The table, row by row:
[ -2  32  -4  32  -3  16  -2 -11 -41   0  -3  41 -14   7 -16   5 -38  -3
  23  50  69 127 -68  39 -18 -13  12 -33  33  49  -1  21 -28 -51 -50 -26
 -29  25 -30  54  23  73  31  -3  37 -49  57 -30]
[  20  -18  -36   13  -33 -127   30    2   15  -34   -7   70   -6   22
    0  101  -34   -1  -14  -15   11   22    8    6   -4   -1   83    2
   42   -9  -11   84  -30  -19   -3  -56    5   70  -46   41   92   29
   26    0  -47  -17  -17    2]
[ -4 -10 -25  32 -43 -27  29  10 -43  56 -19  28  35 -65  19  16  34  23
 -84  39  28 -28  72 -26  33  -1   7 -80 -27 -43  22  66  13  -5   2 -58
 -17 -46 -16   6 117  33  30 -89 -19 -45  -1  40]
[-76 -17   6  28 -41  31 -57  14 -22 -21  88  21 -72  60 -27 -12  13 -26
  38  39   1  53 -66 -48   6  54 -71 -45  49 -28  -5  -1  -8  30  -5 -71
 -46  31  -7  47 -19   5  33 -15  -1 -89  56  41]
[  44   25   36  -22   19   -5   29  -25   10  -14  -25   55   64    4
   34   71   30    7  -13  -11   75   16  -77  -20   -7   33   38  -19
   33   19    5   67 -127   24  -19  -37   14   41 -127    2  116   25
   89  -47   24  -66   -4   22]
[-17 -40 -63 -40 -18 -84  33 -31 -18  44 -48  23  74 -59  23  29  19  39
 -95  18  31  11  49 -69  19  20   2 -51 -36 -12 -41  55 -26  10  19 -62
  -4 -35 -66  57 126  20  23 -53 -41 -62 -11  32]
[ 50  43  11 -48 -26 -43 -35  27 -12   7 -87  23 -23   6 -39  45  58 -18
  36  24  -3  15  59 -11 -18  44  19 -18  -6 -29  13  65 -53 -25  -3 -32
  55  42 -37  59  72   8  56  -5 -36 -23 -14 -45]
[ 11  -8  27 -52 -27  -8 -23  -9 -24 -17 -76  14   9   1   1  42  -3 -50
 -35  10  32   1  62  29  -4  18 -12 -48 -55 -15  11  10 -42 -20 -12 -22
  -2  -8 -42  27  20  21  66 -26 -32 -41 -14 -48]
[  18    8   48  -13   14  -31   77  -34   -7  -23  -46   28    6   19
    6   59   20   56  -49    8   63   29  -56    6    3   37   41   -4
   45   13    7  119 -120  -17  -39  -54   48   45  -63   61  127   64
   58  -31   26  -55   -5  -30]
[ 38  -2  75   6  44  18   5 -28 -27   2 -31  64  -9  43  24  56  11   4
 -13  11  67  10 -70  12 -12  32  55 -30  17  31 -21  32 -79  24  -3 -27
  31  26 -86   5  82   4  80 -54  40 -99  26 -36]
[ 18 -19 -40  49 -31 -77   1 -28 -24  11   1  32 -14  28 -50  10  -8  -5
   3   9  35  32   7  25  22  10  64  12  43 -51 -10  18  -6 -33 -12 -14
 -35  92 -22  26  36  -5  18 -38  -3 -37 -12 -35]
[ 41  49   9 -19 -51 -36 -21  50 -10  27 -43  50 -24 -51 -83   1 -24 -38
 100  13 -66  44  73  40  31  -8  -7  29  -8  34  31   3 -42 -23 -64 -21
  14 113 -12  -3  20  19  20   5  -1   3 -51 -72]
[ 36 -22 -26 -23 -29 -82  21   0 -23   2 -45  72 -53  17  -2  40   9  17
 -75  21  31 -35  16 -37  -5  28 113 -43  48  -9  -5  75 -50 -22  26 -46
  40  45 -48   1 127  28  -1   7 -16 -46 -21 -15]
[  21   22   42   10  -20   76    1   20  -57  -34   -8   72   33   23
   18   40  -46  -28   71  -19   68   33 -100   27   24  -29  -33   28
   34   63  -31   -3  -30   22  -65   18   39   57  -37  -76   12   39
  117    2   -5 -107   39  -92]
[ -67  -39  -13  -36  -21   73  -11   -5    4   46   50  -39   23   35
   11  -33   29  -13   15   53   21   22    8  -50    1   43 -127    3
  -30  -11  -41   20   18   67    9  -59  -69  -40  -61    1   -4   80
  -16  -14  -15  -13    6   59]
[ 12 -66 -61 -31 -84 -20  66  22  49 -57   0  13  15  13  61  46 -29  11
  11 -64 -11  15 -69 -81  42  -5   5 -93  11  14 -35  89 -54  37 -13  -1
  -3   0 -50  26   3  17  71  42 -94  -9  20 -14]
[-21 -14 -26 -48  27 -37  19  -2  10  27  10  21 -31  41  16  -6  -6  -4
 -33  24  16  38  20 -22  -7  41  40 -60  37 -28  -6  64 -26  50  11 -82
 -15 -15 -34  27   9  49   4 -18 -16 -15 -26  28]
[ 17 -45 -40  13 -61 -12   2  44  29  12 -20  39   1 -14  11  27  -1  -6
  42  -4 -34  21  42 -22   6 -52  12 -42  34  34 -33  25  -7  55 -31  37
  11  91  -5 -32 -19 -16  -6  50 -36 -33   4  -2]
[  -3   -1  -27  -23  -75   98  -37   21   21  -11  -61   79  -55  -32
   22    7   10 -115  127   10  -69   -9   10    5   17   14 -127  -18
  -24   45   29   32  -21   33  -47   -8  -12  -13   20  -15  -34  -30
   80   77  -66   -8   12 -109]
[ -23  -81  -83   24 -101  -24  -14   52  -33  -44   18    4    3   42
   35  -16  -37  -10   39    7   14   52  -44  -38    6   -5   37  -40
   18   80  -56   61  -46  -62  -38    1    3   69  -40   46  -40   -4
   75   32  -21  -31   46  -51]
[ -27   15  -57  -43  -90 -104    4   41    4  -55   -6   53   32   11
   66   52   -5   -6  -19  -12   46   19  -35  -83    2    5   89  -97
   59  -23   13   47  -14   29  -12   35   30    6  -73   -5   42    4
   33  -23  -38  -18   56   15]
[ -81   60   40   -8   13  127   -1   21  -15   -8   73   18   -3   32
   32   20  -52  -58   54   42   18   76  -34   28    2   46 -106   23
   18   18  -18    5  -22  101  -13  -36   10   -6  -10  -25  -28  110
   18  -18   16  -97   -5   18]
[-47  54  25 -21 -54   6 -42 -28   8  -1  42  33 -36  65 -46   2  29 -26
  74 -18  -4  64  21  -3 -13  30 -44  12  37  10 -53  -2  -3  24 -14 -12
 -15  55 -21   7 -44  52 -32  37 -23 -43 -15  46]
[  23   14   -9   15  -26   -2  -64   -1    9   -1    9   45  -23    8
  -25   -2   -9  -35   55   52   -8   87    8   43   55    5    7   12
  -48  -33   29    4  -73 -110    8  -35  -20    6  -51   78  -10  -10
   54    8   29  -62   27  -74]
[-52   0 -22 -22 -55   3 -12 -17  10   3  60  35 -54  57 -41  18 -49 -20
  78  29 -58  42   2   1   9  39 -36   8  48  12 -51  47 -18  57  -9 -42
 -43  59 -45 -33   1  62 -48 -11   9 -44 -13  51]
[  1  22  58  -7   3  52  36  11   1  -1 -41  56  51  27  29  37 -11 -67
 -29   4  21  47 -54  25 -34  -8  45   3  17  35  47  35 -64 -35 -20 -64
  28  11 -69  -1  35   1  84 -33  58 -73  12 -43]
[-16  -9 -20  21 -57 -36  13 -23 -13  84   1  36  -4 -26 -11  11  -1  21
  37   1 -20   9  68 -17  10  18  22   6 -11  23  -6  14  11 -23 -33 -68
 -41  37   2   1  85  32 -19 -29   1   5 -16 -24]
[-13 -12 -13 -64   4 -48  23 -16   9 -65  28   8  37  78   6   9 -30   0
 -65  -4  33  46 -39 -16   5 115  21 -50  52 -11 -27 103 -49  35  24 -49
  34  19 -46  29  87  37  11 -48 -48 -36  -5  50]
[ -93   41   95    5   -6  127   83   31  -93    8   35    8    3   87
    1   -1   -9  -53   66   54   61   22  -94    1  -18   60 -120    7
   34   43  -19   -7  -50   57  -37  -19   18   11  -27  -52   20   95
   25  -44   59  -82   11  -16]
[ 11  13   0 -18  31   9  42  24 -11  -5 -46 -22   9  38  32 110   1  -9
 -21 -37  44  46 -79  17 -33  33  27 -30  19  17   3  37 -43  -2 -18 -40
  35  31 -55  31  91  41  33 -37  46 -71  10  15]
[  29   27  -30    4  -39 -105  -62  -23  -27   16   41   39  -75   11
  -11   23  -25   45   30   46   -2   81   17   20   52    7   81  -28
   19   46  -14   40  -26  -83   17    7   33  106   -2   46   40  -14
   21  -11   19  -77   30   13]
[-54  36  10 -49 -23  75  -2  60 -31 -37  86  16  15  38  42  -8 -24 -79
  73 -12   3  39   6  12  11  44 -62  16  12 -11 -20   7  12  74 -28  41
 -18  15  -7  -9 -58 -23  15   2 -38 -23  62  19]
[-45 -36 -35 -15 -18 -43 -41 -21  42  31  52  78 -86   8 -48 -11 -66 -30
  99  48 -31  54  71  38   9  36 -17  29  98   4 -36  71 -16  37  -8 -53
  -1  86 -24 -16  16  67 -33 -13 -22 -70 -58  37]
[ -86  -25   74  -72  -55   68  -27    6   38   10   27   51  -34   31
  -35  -53   -8  -39   41   46   33   -5    1   11   -4   60 -127   -2
  -20   15   -4   14   -3   57  -46  -69    8  -56   -1   22  -61   25
   -4  -10  -48  -32   -6   -2]
[-26 -39 -15 -32 -62  77  38   9   9 -41  43  36 -10  52  52   1 -10 -49
 102 -29   0  22 -23 -29  20  23 -96 -32  29  34   2  75  11  31 -12  22
 -11 -16 -33 -10 -73  23  20  42 -96 -12  27  16]
[ -74   64   55  -32  -36   51   11    0    3   -3   58   10  -40   28
  -67  -24    6  -75   88   41  -15   23   68   47  -14   29 -122   10
    3  -28  -26   -9  -43   34   30  -39    8  -18   10   29  -20   11
   36    8  -29    3  -42   27]
[ 23 -67 -70   6 -45 -47  20  11  -7 -49   4  30   6  -5  48  41  -8  30
 -24   2  16  -9 -56 -40  21  30  12 -65  11  -3 -27  84 -51  40  36   4
  17  43 -45  42  91  12  33  44 -19 -49  12 -19]
[  -3   56   32  -33  -12  -38    3    0   -4  -22 -121   54   -6  -48
   -6   27    7  -49   29   64  -11  -32   20   39    6   51  -18  -65
    2  -16  -27   45  -26  -43  -23  -40   -1    0  -11   21   30  -16
   72  -47   -4    0  -57  -67]
[  0 -40 -64  -3 -66 -61  53  21  -2  -1  13  58 -53   1   2  20 -37 -73
  49 -30 -68 -31  26 -15  39 -24  -1   7  18  32  -3   4   2  33   8  45
  -7  65   1 -23  12  31  16  22 -44 -28   1 -26]
[  37   -9  -63   32   -9 -127  -21  -23   11    9  -35   88  -10   -1
  -35   72  -20   24    6   13   -5  -19   53   -1   -1   13  120   -8
   69   34   41   75  -44  -63   -9  -25   46   83  -56   10   99   38
   41    5    3  -25  -32  -39]
[  -4   28   10   -2  -85   25  -22   40    1    8  -57   -2  -61  -22
   36  -23   15 -107   89   29  -30   -5   19   31  -15    3 -110  -50
  -17   24  -26   16  -30    8    0   -8    2   -7  -15  -45  -28   -2
   78   32  -46   -9  -33 -127]
[  21    9    9   65  -39   53  -14   -6  -63  -33   51   69   29   67
   -8    9  -37   27   17   49  115  116 -100   17   18   32   -3   -6
   41   58  -32   35  -86  -71  -89  -38   -4   84  -55   70    5   52
  108   -9   54 -120   76  -66]
[ 49  -3   6  65 -18   5 -17  -4 -17  65 -75  46 -54   5 -24  78 -34  -1
  78  44 -10  48  57  34 -15 -49  52  14  66  63   9 -20 -26 -22 -55 -11
  23  74 -30 -24  59  58  11 -38  61 -39   4 -18]
[  3   0  80   3 -45 103  40  18 -34 -22 -17  41   6  20 103  36  -7 -41
  35  18  -2  19 -75 -25 -39 -26 -99 -15  34  55 -10  -1 -41  43 -57  30
   7  12 -11 -46   9  34  92   3  44 -31  27 -72]
[  34   12  -69   15   -6 -113    3   22  -43  -61   23    4    6   37
    1   25  -26   52  -74    1   73   40  -30  -17    7   28   68  -20
   29  -37   27  124  -31  -91   51  -31   36   46  -74   57   89   20
   72  -18  -40  -76   46   13]
[ -59  -39  -28   -9  -74   52   39   21  -19  -52   92  -17  -22   16
   51  -20    6  -62   67  -33  -38   36  -27  -21   48   35 -105  -23
   42   43  -57   67   15   72  -22   43  -28   -8   27  -32  -44  -11
    6   50  -44  -22   83   -2]
[-52  41  16 -18  17 127  20   6   7 -25   4  53  -8  55  27 -35 -15 -18
   2  26  36  49 -53  12 -20   8 -12   3 -44   0 -22   3 -15  68 -29 -35
 -45  19   0  -5  -4  66  23 -30  58  -5 -12 -26]
[ -1 -27  -4   2 -11  75   4  25 -49 -21 -67  20 -22  23  33  66   0 -40
  90 -12  21  11 -35 -32 -20  -1 -11 -26  -2  32 -25  17 -37 -25 -62  27
  22  18 -11 -30  23  32  38  11  38 -27  24 -69]
[ -38    7  -21    4  -57  -12   -1    4  -11   15   23   76 -103   49
 -112    3  -47    3   45   26  -27   34   69   31   32   31  -22   -6
   69   29  -44   27   42   29  -11  -40  -20  127   -6  -45   34   49
  -52  -15  -27  -20  -76   21]
[ 37  46  26  30  17  36  31  48   5  41 -34  56  34  27 -37  74 -25 -19
  49  40 -11   3  10  44  12 -75  46  50  69  59  13  10 -49 -16 -12 -40
 -18  82 -22 -76  51  43  50 -58  10 -46 -36 -52]
[ -86   25   47  -49  -30  127  -11   30  -13   -1   -7   13  -36   13
  -79  -36  -15 -102  100   35  -23   36   42   31   27   71 -127   27
    2   14    2  -44    1   47    1  -46   47   -4  -14   -3  -34   66
   13    2    7  -47  -50    0]
[ -73   24   46  -39   14  111  -47   14   28   17   -8   13  -76   28
  -30  -41    4  -99   84   62  -11   23   36   40   59   52 -127   -9
  -30    9   -9   18  -46   15   11  -48  -35  -19  -42   46  -31   53
   -2    3  -52  -14  -18  -12]
[-28 -23 -21  37   0 -27   3  12 -20  31   0  45 -64  60 -72 -56 -46 -47
  91  -4 -18   5  38  28   0  52  14  39   7  12 -28  25 -37  28 -17   8
 -14  84 -18 -26  42  54 -48  17 -22 -50 -46  -3]
[ 18  23  20  25   9  21  12 -15 -41  55 -51  57  37  20 -24  55  45  34
  58   8 -29  38  38  62 -12 -27  11  91   3  36  41  -8 -37   2 -73 -24
  21  98 -33   2  10 103   5 -50  83 -48 -39 -53]
[ -46   17   60  -45  -19   78  -41   35  -19  -18  -33   22    2    3
  -31  -66  -15  -81  106   81   20    9   50   18   30   41 -125    1
  -53   -3  -15  -28  -21  -17   -5  -46   12   25   -1   38  -48   23
   47    7   -8   12   -7  -17]
[-29   8  -9 -60 -19  16   5 -10 -55  63 -14   5  41 -54  41 -37  18  -8
  10  78  18  53  37 -75  16  29 -77   2 -43 -58 -59 -11  21  53  14 -24
 -11 -72  -5  27  59  52   8 -37   5 -36  -5  54]
[  25  -70  -83   21 -127  -38    3   13   -9  -59   43   15  -28   39
   63   33   15  -28   27    9   -2   32  -58  -44   46   27   19  -66
  -16   29    3   57   -5  -15  -33   43  -17   -2  -46   20  -23  -40
   42   45  -47  -75   61  -61]
[-48 -12 -63 -67 -50 103   4  24 -37 -35  33  25 -34  37 -51 -26 -33 -49
  61 -13  14  40  -3   0  11  45 -72  10  31  -4  -5  37   3  50  -2   3
 -15  17 -40 -35 -21  48 -38  12 -55 -32  23 -18]
[  0  23  16  38  -5 -15 -15 -33   1  27  -9   4 -27  -8 -80  68 -21   7
  34  30 -39   7  35  50  -2 -17  48  58   6  55  -1  28 -23 -17 -54   2
  27 102 -18 -27   4  78  36  -6  60 -34 -18 -58]
[ 62 -20 -62  25  -5 -96 -11   3 -27 -73  19  22   3  42  14 -14 -23  48
 -44  -2  55  95  -7 -23  40  64  84 -26  24  11  -8 119 -10 -73  17 -16
  20  50 -56 127  51 -23  33 -33  14 -60  73 -30]
[ 50 -77 -99   5 -83   9   9  14 -19 -31  -5  18 -34  12   9  57 -20 -51
  65  -4 -30  10  29  37  20  -9  40 -17  53   4 -21  55  18  -5 -14  25
  15  87 -28 -25 -13  36  22  55 -49 -23  50 -48]
Each row is a mix of 2 hidden patterns, all the same size, taken from one set. Each row also carries a little noise. Patterns are numbered from 0, in the order they first appear below.
Rows drawn again from the table, each followed by the numbers of its patterns, largest weight first:
[ 12 -66 -61 -31 -84 -20  66  22  49 -57   0  13  15  13  61  46 -29  11
  11 -64 -11  15 -69 -81  42  -5   5 -93  11  14 -35  89 -54  37 -13  -1
  -3   0 -50  26   3  17  71  42 -94  -9  20 -14] 0 1
[-26 -39 -15 -32 -62  77  38   9   9 -41  43  36 -10  52  52   1 -10 -49
 102 -29   0  22 -23 -29  20  23 -96 -32  29  34   2  75  11  31 -12  22
 -11 -16 -33 -10 -73  23  20  42 -96 -12  27  16] 0 2
[ 37  46  26  30  17  36  31  48   5  41 -34  56  34  27 -37  74 -25 -19
  49  40 -11   3  10  44  12 -75  46  50  69  59  13  10 -49 -16 -12 -40
 -18  82 -22 -76  51  43  50 -58  10 -46 -36 -52] 3 4
[-16  -9 -20  21 -57 -36  13 -23 -13  84   1  36  -4 -26 -11  11  -1  21
  37   1 -20   9  68 -17  10  18  22   6 -11  23  -6  14  11 -23 -33 -68
 -41  37   2   1  85  32 -19 -29   1   5 -16 -24] 4 5
[-17 -40 -63 -40 -18 -84  33 -31 -18  44 -48  23  74 -59  23  29  19  39
 -95  18  31  11  49 -69  19  20   2 -51 -36 -12 -41  55 -26  10  19 -62
  -4 -35 -66  57 126  20  23 -53 -41 -62 -11  32] 5 1
[  34   12  -69   15   -6 -113    3   22  -43  -61   23    4    6   37
    1   25  -26   52  -74    1   73   40  -30  -17    7   28   68  -20
   29  -37   27  124  -31  -91   51  -31   36   46  -74   57   89   20
   72  -18  -40  -76   46   13] 1 6
[  -3   -1  -27  -23  -75   98  -37   21   21  -11  -61   79  -55  -32
   22    7   10 -115  127   10  -69   -9   10    5   17   14 -127  -18
  -24   45   29   32  -21   33  -47   -8  -12  -13   20  -15  -34  -30
   80   77  -66   -8   12 -109] 7 0
[ -86   25   47  -49  -30  127  -11   30  -13   -1   -7   13  -36   13
  -79  -36  -15 -102  100   35  -23   36   42   31   27   71 -127   27
    2   14    2  -44    1   47    1  -46   47   -4  -14   -3  -34   66
   13    2    7  -47  -50    0] 7 2
[ -1 -27  -4   2 -11  75   4  25 -49 -21 -67  20 -22  23  33  66   0 -40
  90 -12  21  11 -35 -32 -20  -1 -11 -26  -2  32 -25  17 -37 -25 -62  27
  22  18 -11 -30  23  32  38  11  38 -27  24 -69] 3 0
[-52  41  16 -18  17 127  20   6   7 -25   4  53  -8  55  27 -35 -15 -18
   2  26  36  49 -53  12 -20   8 -12   3 -44   0 -22   3 -15  68 -29 -35
 -45  19   0  -5  -4  66  23 -30  58  -5 -12 -26] 3 2
[ -38    7  -21    4  -57  -12   -1    4  -11   15   23   76 -103   49
 -112    3  -47    3   45   26  -27   34   69   31   32   31  -22   -6
   69   29  -44   27   42   29  -11  -40  -20  127   -6  -45   34   49
  -52  -15  -27  -20  -76   21] 4 2
[-52   0 -22 -22 -55   3 -12 -17  10   3  60  35 -54  57 -41  18 -49 -20
  78  29 -58  42   2   1   9  39 -36   8  48  12 -51  47 -18  57  -9 -42
 -43  59 -45 -33   1  62 -48 -11   9 -44 -13  51] 2 4
[  25  -70  -83   21 -127  -38    3   13   -9  -59   43   15  -28   39
   63   33   15  -28   27    9   -2   32  -58  -44   46   27   19  -66
  -16   29    3   57   -5  -15  -33   43  -17   -2  -46   20  -23  -40
   42   45  -47  -75   61  -61] 0 6
[-54  36  10 -49 -23  75  -2  60 -31 -37  86  16  15  38  42  -8 -24 -79
  73 -12   3  39   6  12  11  44 -62  16  12 -11 -20   7  12  74 -28  41
 -18  15  -7  -9 -58 -23  15   2 -38 -23  62  19] 2 0
[ 62 -20 -62  25  -5 -96 -11   3 -27 -73  19  22   3  42  14 -14 -23  48
 -44  -2  55  95  -7 -23  40  64  84 -26  24  11  -8 119 -10 -73  17 -16
  20  50 -56 127  51 -23  33 -33  14 -60  73 -30] 6 1
[ 38  -2  75   6  44  18   5 -28 -27   2 -31  64  -9  43  24  56  11   4
 -13  11  67  10 -70  12 -12  32  55 -30  17  31 -21  32 -79  24  -3 -27
  31  26 -86   5  82   4  80 -54  40 -99  26 -36] 3 1
[ -93   41   95    5   -6  127   83   31  -93    8   35    8    3   87
    1   -1   -9  -53   66   54   61   22  -94    1  -18   60 -120    7
   34   43  -19   -7  -50   57  -37  -19   18   11  -27  -52   20   95
   25  -44   59  -82   11  -16] 3 2
[-47  54  25 -21 -54   6 -42 -28   8  -1  42  33 -36  65 -46   2  29 -26
  74 -18  -4  64  21  -3 -13  30 -44  12  37  10 -53  -2  -3  24 -14 -12
 -15  55 -21   7 -44  52 -32  37 -23 -43 -15  46] 2 4
[ -86  -25   74  -72  -55   68  -27    6   38   10   27   51  -34   31
  -35  -53   -8  -39   41   46   33   -5    1   11   -4   60 -127   -2
  -20   15   -4   14   -3   57  -46  -69    8  -56   -1   22  -61   25
   -4  -10  -48  -32   -6   -2] 2 7
[  3   0  80   3 -45 103  40  18 -34 -22 -17  41   6  20 103  36  -7 -41
  35  18  -2  19 -75 -25 -39 -26 -99 -15  34  55 -10  -1 -41  43 -57  30
   7  12 -11 -46   9  34  92   3  44 -31  27 -72] 3 0
[ 41  49   9 -19 -51 -36 -21  50 -10  27 -43  50 -24 -51 -83   1 -24 -38
 100  13 -66  44  73  40  31  -8  -7  29  -8  34  31   3 -42 -23 -64 -21
  14 113 -12  -3  20  19  20   5  -1   3 -51 -72] 4 7
[  21    9    9   65  -39   53  -14   -6  -63  -33   51   69   29   67
   -8    9  -37   27   17   49  115  116 -100   17   18   32   -3   -6
   41   58  -32   35  -86  -71  -89  -38   -4   84  -55   70    5   52
  108   -9   54 -120   76  -66] 6 3
[-76 -17   6  28 -41  31 -57  14 -22 -21  88  21 -72  60 -27 -12  13 -26
  38  39   1  53 -66 -48   6  54 -71 -45  49 -28  -5  -1  -8  30  -5 -71
 -46  31  -7  47 -19   5  33 -15  -1 -89  56  41] 2 6
[-28 -23 -21  37   0 -27   3  12 -20  31   0  45 -64  60 -72 -56 -46 -47
  91  -4 -18   5  38  28   0  52  14  39   7  12 -28  25 -37  28 -17   8
 -14  84 -18 -26  42  54 -48  17 -22 -50 -46  -3] 4 2
[ -81   60   40   -8   13  127   -1   21  -15   -8   73   18   -3   32
   32   20  -52  -58   54   42   18   76  -34   28    2   46 -106   23
   18   18  -18    5  -22  101  -13  -36   10   -6  -10  -25  -28  110
   18  -18   16  -97   -5   18] 2 3
[ 50  43  11 -48 -26 -43 -35  27 -12   7 -87  23 -23   6 -39  45  58 -18
  36  24  -3  15  59 -11 -18  44  19 -18  -6 -29  13  65 -53 -25  -3 -32
  55  42 -37  59  72   8  56  -5 -36 -23 -14 -45] 1 7
[  -3   56   32  -33  -12  -38    3    0   -4  -22 -121   54   -6  -48
   -6   27    7  -49   29   64  -11  -32   20   39    6   51  -18  -65
    2  -16  -27   45  -26  -43  -23  -40   -1    0  -11   21   30  -16
   72  -47   -4    0  -57  -67] 7 1
[  0 -40 -64  -3 -66 -61  53  21  -2  -1  13  58 -53   1   2  20 -37 -73
  49 -30 -68 -31  26 -15  39 -24  -1   7  18  32  -3   4   2  33   8  45
  -7  65   1 -23  12  31  16  22 -44 -28   1 -26] 0 4
[-29   8  -9 -60 -19  16   5 -10 -55  63 -14   5  41 -54  41 -37  18  -8
  10  78  18  53  37 -75  16  29 -77   2 -43 -58 -59 -11  21  53  14 -24
 -11 -72  -5  27  59  52   8 -37   5 -36  -5  54] 5 2
[ -4 -10 -25  32 -43 -27  29  10 -43  56 -19  28  35 -65  19  16  34  23
 -84  39  28 -28  72 -26  33  -1   7 -80 -27 -43  22  66  13  -5   2 -58
 -17 -46 -16   6 117  33  30 -89 -19 -45  -1  40] 5 1
[-21 -14 -26 -48  27 -37  19  -2  10  27  10  21 -31  41  16  -6  -6  -4
 -33  24  16  38  20 -22  -7  41  40 -60  37 -28  -6  64 -26  50  11 -82
 -15 -15 -34  27   9  49   4 -18 -16 -15 -26  28] 1 2
[  29   27  -30    4  -39 -105  -62  -23  -27   16   41   39  -75   11
  -11   23  -25   45   30   46   -2   81   17   20   52    7   81  -28
   19   46  -14   40  -26  -83   17    7   33  106   -2   46   40  -14
   21  -11   19  -77   30   13] 6 4
[ 17 -45 -40  13 -61 -12   2  44  29  12 -20  39   1 -14  11  27  -1  -6
  42  -4 -34  21  42 -22   6 -52  12 -42  34  34 -33  25  -7  55 -31  37
  11  91  -5 -32 -19 -16  -6  50 -36 -33   4  -2] 0 4
[ -46   17   60  -45  -19   78  -41   35  -19  -18  -33   22    2    3
  -31  -66  -15  -81  106   81   20    9   50   18   30   41 -125    1
  -53   -3  -15  -28  -21  -17   -5  -46   12   25   -1   38  -48   23
   47    7   -8   12   -7  -17] 7 2
[  44   25   36  -22   19   -5   29  -25   10  -14  -25   55   64    4
   34   71   30    7  -13  -11   75   16  -77  -20   -7   33   38  -19
   33   19    5   67 -127   24  -19  -37   14   41 -127    2  116   25
   89  -47   24  -66   -4   22] 1 3
[ 18 -19 -40  49 -31 -77   1 -28 -24  11   1  32 -14  28 -50  10  -8  -5
   3   9  35  32   7  25  22  10  64  12  43 -51 -10  18  -6 -33 -12 -14
 -35  92 -22  26  36  -5  18 -38  -3 -37 -12 -35] 4 6
[  18    8   48  -13   14  -31   77  -34   -7  -23  -46   28    6   19
    6   59   20   56  -49    8   63   29  -56    6    3   37   41   -4
   45   13    7  119 -120  -17  -39  -54   48   45  -63   61  127   64
   58  -31   26  -55   -5  -30] 1 3
[ 18  23  20  25   9  21  12 -15 -41  55 -51  57  37  20 -24  55  45  34
  58   8 -29  38  38  62 -12 -27  11  91   3  36  41  -8 -37   2 -73 -24
  21  98 -33   2  10 103   5 -50  83 -48 -39 -53] 3 4
[ -74   64   55  -32  -36   51   11    0    3   -3   58   10  -40   28
  -67  -24    6  -75   88   41  -15   23   68   47  -14   29 -122   10
    3  -28  -26   -9  -43   34   30  -39    8  -18   10   29  -20   11
   36    8  -29    3  -42   27] 2 7
[ 11  -8  27 -52 -27  -8 -23  -9 -24 -17 -76  14   9   1   1  42  -3 -50
 -35  10  32   1  62  29  -4  18 -12 -48 -55 -15  11  10 -42 -20 -12 -22
  -2  -8 -42  27  20  21  66 -26 -32 -41 -14 -48] 7 1
[ 49  -3   6  65 -18   5 -17  -4 -17  65 -75  46 -54   5 -24  78 -34  -1
  78  44 -10  48  57  34 -15 -49  52  14  66  63   9 -20 -26 -22 -55 -11
  23  74 -30 -24  59  58  11 -38  61 -39   4 -18] 4 3
[ 50 -77 -99   5 -83   9   9  14 -19 -31  -5  18 -34  12   9  57 -20 -51
  65  -4 -30  10  29  37  20  -9  40 -17  53   4 -21  55  18  -5 -14  25
  15  87 -28 -25 -13  36  22  55 -49 -23  50 -48] 0 4
[ -59  -39  -28   -9  -74   52   39   21  -19  -52   92  -17  -22   16
   51  -20    6  -62   67  -33  -38   36  -27  -21   48   35 -105  -23
   42   43  -57   67   15   72  -22   43  -28   -8   27  -32  -44  -11
    6   50  -44  -22   83   -2] 0 2
[ -67  -39  -13  -36  -21   73  -11   -5    4   46   50  -39   23   35
   11  -33   29  -13   15   53   21   22    8  -50    1   43 -127    3
  -30  -11  -41   20   18   67    9  -59  -69  -40  -61    1   -4   80
  -16  -14  -15  -13    6   59] 2 5
[  1  22  58  -7   3  52  36  11   1  -1 -41  56  51  27  29  37 -11 -67
 -29   4  21  47 -54  25 -34  -8  45   3  17  35  47  35 -64 -35 -20 -64
  28  11 -69  -1  35   1  84 -33  58 -73  12 -43] 3 1
[-13 -12 -13 -64   4 -48  23 -16   9 -65  28   8  37  78   6   9 -30   0
 -65  -4  33  46 -39 -16   5 115  21 -50  52 -11 -27 103 -49  35  24 -49
  34  19 -46  29  87  37  11 -48 -48 -36  -5  50] 1 2
[-45 -36 -35 -15 -18 -43 -41 -21  42  31  52  78 -86   8 -48 -11 -66 -30
  99  48 -31  54  71  38   9  36 -17  29  98   4 -36  71 -16  37  -8 -53
  -1  86 -24 -16  16  67 -33 -13 -22 -70 -58  37] 4 2
[ -73   24   46  -39   14  111  -47   14   28   17   -8   13  -76   28
  -30  -41    4  -99   84   62  -11   23   36   40   59   52 -127   -9
  -30    9   -9   18  -46   15   11  -48  -35  -19  -42   46  -31   53
   -2    3  -52  -14  -18  -12] 7 2
[ 11  13   0 -18  31   9  42  24 -11  -5 -46 -22   9  38  32 110   1  -9
 -21 -37  44  46 -79  17 -33  33  27 -30  19  17   3  37 -43  -2 -18 -40
  35  31 -55  31  91  41  33 -37  46 -71  10  15] 1 3
[  21   22   42   10  -20   76    1   20  -57  -34   -8   72   33   23
   18   40  -46  -28   71  -19   68   33 -100   27   24  -29  -33   28
   34   63  -31   -3  -30   22  -65   18   39   57  -37  -76   12   39
  117    2   -5 -107   39  -92] 3 0
[-48 -12 -63 -67 -50 103   4  24 -37 -35  33  25 -34  37 -51 -26 -33 -49
  61 -13  14  40  -3   0  11  45 -72  10  31  -4  -5  37   3  50  -2   3
 -15  17 -40 -35 -21  48 -38  12 -55 -32  23 -18] 2 0
